Points and heights:
<35> h=77: [+2.10, -6.79, -2.41, +1.22, +1.14, -0.58, +0.45, -1.05, +3.26, -0.01, +5.35, -2.11]
<677> h=36: [+1.59, +2.19, +3.07, -2.18, +0.30, -2.60, +0.93, -0.89, -2.10, +2.86, -1.40, +2.10]
<171> h=72: [+0.86, +0.58, +3.09, +3.21, -0.47, +0.02, +4.87, -4.41, -2.62, +0.10, +2.28, +2.99]
<132> h=68: [-0.68, +1.29, -5.23, -2.70, +0.15, -0.84, -3.60, +4.82, +4.15, +0.22, -2.47, -3.01]
<194> h=20: [-0.28, +1.71, +3.67, +0.60, -0.92, +1.13, +0.37, -1.21, -2.76, -1.26, -1.43, +1.96]
<664> h=87: [+1.34, -0.76, +1.66, +2.53, -0.36, -0.32, +5.33, -5.96, -1.47, +0.85, +4.33, -0.02]
<463> h=60: [+0.79, +1.35, +3.94, +2.13, -0.52, -0.75, +4.34, -3.25, -3.11, +0.63, +0.66, +3.80]
<585> h=85: [-6.07, +2.40, -1.44, +1.80, +0.66, +4.13, -4.77, +4.00, -3.48, -2.00, -3.87, -0.97]
<82> h=58: [+0.50, +1.56, +4.10, +2.14, -0.66, -0.54, +3.97, -2.97, -3.36, +0.54, +0.46, +4.27]
<527> h=23: [-0.34, +1.76, +3.86, +1.27, -1.31, +1.24, +1.08, -1.57, -2.76, -1.27, -0.79, +2.58]
<413> h=81: [-5.07, +3.03, -0.54, +1.64, -0.22, +4.02, -4.15, +3.13, -3.24, -2.27, -3.55, -0.31]
<163> h=74: [+4.55, -0.49, -0.18, -3.49, +1.26, -4.66, +1.53, -0.55, +2.53, +3.69, +1.64, +0.79]
<444> h=84: [+0.69, +1.56, -6.34, -4.19, +0.20, -2.85, -2.82, +5.26, +5.91, +0.99, -3.55, -2.52]
<38> h=56: [-0.26, +1.82, +4.30, +1.98, -1.54, +0.42, +2.65, -2.60, -2.99, -0.43, +0.23, +3.97]
<409> h=82: [+4.11, -1.38, -4.81, -3.30, +1.07, -3.63, -0.32, +3.78, +4.85, +2.02, -1.03, -1.53]
<431> h=90: [+5.10, -2.06, -0.93, -2.35, +0.62, -4.96, +3.61, -1.09, +4.85, +3.06, +3.03, +1.18]
<535> h=84: [+5.61, -4.56, -2.85, -1.11, +1.00, -3.24, +2.53, +0.30, +5.57, +1.01, +3.24, -0.12]
<100> h=64: [+1.30, -1.88, +0.54, +1.05, +0.54, +0.20, +1.54, -2.85, -0.68, -0.90, +2.98, -1.56]
<518> h=59: [-2.82, +4.99, -1.55, -2.21, +0.52, -0.49, -2.34, +1.84, +0.08, +0.39, -5.54, +1.10]
<33> h=60: [+0.89, -0.88, -0.01, -0.72, +0.21, +0.36, -0.74, -0.46, +0.37, -0.81, +0.85, -2.09]
<205> h=78: [-1.58, -1.62, +2.93, +4.05, -0.48, +2.85, +1.14, -2.60, -2.42, -2.39, +2.21, +1.57]
<719> h=65: [-3.70, +3.66, -0.99, +0.35, +0.06, +2.32, -3.12, +2.70, -2.14, -1.91, -4.53, -0.91]
<118> h=78: [+0.58, -1.88, +1.59, +3.28, +0.23, +0.83, +3.77, -4.57, -2.19, -0.16, +3.94, +0.00]
<378> h=48: [+2.27, +1.06, -2.50, -3.90, +0.54, -2.84, -1.58, +2.01, +3.16, +1.96, -1.37, -0.79]
<77> h=62: [-2.07, +0.99, -0.44, -0.09, -0.31, +2.22, -2.50, +1.30, -0.94, -1.55, -1.94, -1.99]
<591> h=43: [+1.08, +1.11, +3.30, +1.49, -0.36, -0.57, +3.43, -3.12, -2.84, +0.26, +0.78, +2.40]
<680> h=89: [-0.72, -7.55, -5.55, +0.33, +0.53, +1.16, -2.39, +3.34, +6.17, +0.15, +3.93, -3.41]
<135> h=75: [-4.05, +4.75, -0.25, +0.71, -0.14, +2.54, -3.13, +2.78, -2.90, -1.99, -4.94, +0.17]
<351> h=93: [+2.89, -0.52, +0.62, +0.64, +0.73, -2.49, +4.45, -6.19, +2.14, +2.85, +5.50, +0.46]
<78> h=76: [+2.65, +1.15, +2.43, -1.56, +1.08, -3.82, +2.97, -3.17, -0.51, +3.43, +1.86, +1.49]
<339> h=99: [+2.76, -3.32, -6.19, -1.17, +1.90, -2.46, -0.95, +4.26, +5.07, +1.93, -0.19, -2.80]
<22> h=79: [+2.51, -5.34, -4.71, -0.75, +0.97, -1.45, -1.21, +2.96, +5.43, +0.91, +1.96, -2.43]
<189> h=81: [-2.09, +0.22, -5.95, -2.59, -0.15, -0.42, -4.43, +6.59, +4.49, +0.09, -2.50, -3.49]
<177> h=59: [-4.98, +3.19, -0.68, +1.38, +0.18, +3.73, -3.92, +2.94, -3.15, -2.26, -4.06, -0.57]
<86> h=30: [-1.02, +3.77, -1.46, -3.23, +0.64, -1.52, -2.09, +1.51, +0.81, +1.31, -3.76, +0.62]
<303> h=77: [+1.38, +1.00, +2.96, +1.81, -0.14, -1.48, +5.46, -4.70, -2.03, +1.23, +2.27, +2.34]
<258> h=11: [+0.14, +1.67, +3.91, +0.77, -1.05, +0.58, +1.50, -1.58, -3.05, -0.52, -1.11, +2.57]
<430> h=23: [-2.39, +4.51, +1.40, -1.07, -0.58, +0.69, -1.35, +1.00, -2.58, -0.62, -5.02, +1.38]
<598> h=0: [-0.73, +3.25, +2.40, -1.91, -0.44, -0.69, -0.39, +0.10, -2.30, +0.78, -3.64, +1.82]
<698> h=82: [-1.84, +3.22, +4.63, -0.17, -2.87, +1.25, -0.49, -0.53, -2.98, -1.16, -2.23, +2.98]
<113> h=43: [+1.66, +1.66, +3.35, -1.10, +0.18, -2.35, +2.24, -1.84, -2.51, +2.38, -0.40, +2.03]
<722> h=70: [+2.23, +0.28, +1.68, +0.64, +0.47, -1.71, +4.36, -4.74, -0.84, +1.24, +3.31, +0.53]
<344> h=60: [-2.27, +1.82, +3.27, +1.29, -1.70, +3.30, -1.86, +0.12, -2.50, -2.66, -1.61, +1.42]
<419> h=44: [-4.87, +2.03, -0.25, +1.82, +0.03, +4.12, -3.85, +2.67, -2.86, -2.19, -3.23, -0.52]
<130> h=74: [-1.66, -5.15, -0.58, +1.40, -0.03, +2.70, -1.01, -0.96, +0.28, -1.93, +3.27, -3.77]
<345> h=45: [-2.00, +4.00, +3.93, -1.35, -1.68, +0.26, -0.42, +0.16, -3.32, -0.01, -4.18, +3.04]
<570> h=80: [-1.52, -5.91, -0.44, +2.10, +0.37, +2.60, -0.14, -1.75, -0.34, -1.86, +4.32, -3.87]
<146> h=65: [+1.94, -1.89, +0.49, +0.78, +0.65, -0.35, +2.05, -3.17, -0.31, -0.21, +3.48, -1.32]
<724> h=34: [-3.98, +1.41, +1.05, +1.69, -0.61, +4.05, -3.29, +1.53, -2.68, -2.51, -2.41, -0.23]
<542> h=78: [-5.01, +0.70, -3.28, +0.36, -0.03, +3.05, -4.16, +4.88, -0.93, -1.28, -3.56, -2.87]
<541> h=69: [+3.51, -5.10, -2.73, -0.38, +0.87, -1.65, +0.07, +0.58, +4.50, +0.26, +3.62, -1.49]
<442> h=89: [-1.77, +2.73, +4.61, +0.54, -3.05, +1.76, -0.32, -1.05, -2.57, -1.60, -1.14, +3.10]
<349> h=61: [-2.17, +3.23, +2.69, +0.09, -1.38, +2.17, -1.74, +0.74, -2.93, -1.93, -3.44, +1.50]
<604> h=68: [+3.22, -2.48, -3.83, -2.28, +0.45, -2.22, -1.21, +2.85, +4.95, +0.97, +0.61, -1.87]
<76> h=56: [-4.59, +3.08, -0.46, +1.39, +0.06, +3.51, -3.80, +2.90, -2.86, -2.18, -4.04, -0.42]
<55> h=75: [+2.98, -3.44, -0.95, +0.87, +1.41, -1.30, +2.32, -3.55, +2.10, +0.85, +5.20, -0.98]
<51> h=51: [+2.91, +0.76, +1.68, -2.24, +1.14, -3.09, +1.36, -1.99, -0.22, +2.80, +1.01, +0.94]
<193> h=82: [-2.05, +3.40, +4.12, -0.02, -2.54, +1.77, -1.24, +0.02, -2.86, -1.69, -2.53, +2.32]
<439> h=79: [+5.64, -3.56, -2.46, -1.88, +0.83, -3.63, +2.35, +0.38, +5.18, +1.48, +2.84, +0.11]
<545> h=81: [-5.25, -3.04, -2.88, +1.40, -0.57, +4.55, -3.27, +2.20, -0.41, -1.70, -0.01, -4.14]
<472> h=74: [+4.41, -2.78, -1.44, -0.48, +1.25, -2.82, +2.59, -2.42, +3.94, +1.38, +4.43, +0.20]
<42> h=92: [-0.03, -8.15, -2.13, +2.06, +0.95, +1.63, +0.09, -0.59, +1.81, -0.89, +5.95, -3.67]
<362> h=80: [+3.69, -2.37, -4.83, -2.38, +0.95, -2.81, -0.78, +3.74, +5.14, +1.52, -0.04, -1.97]
Bottom of the valley:
From each row below, which row is at the bottom of the valley it runs down into?
<442> => <258>
<205> => <258>
<78> => <598>
<431> => <598>
<38> => <258>
<419> => <724>
<413> => <724>
<189> => <598>
<585> => <724>
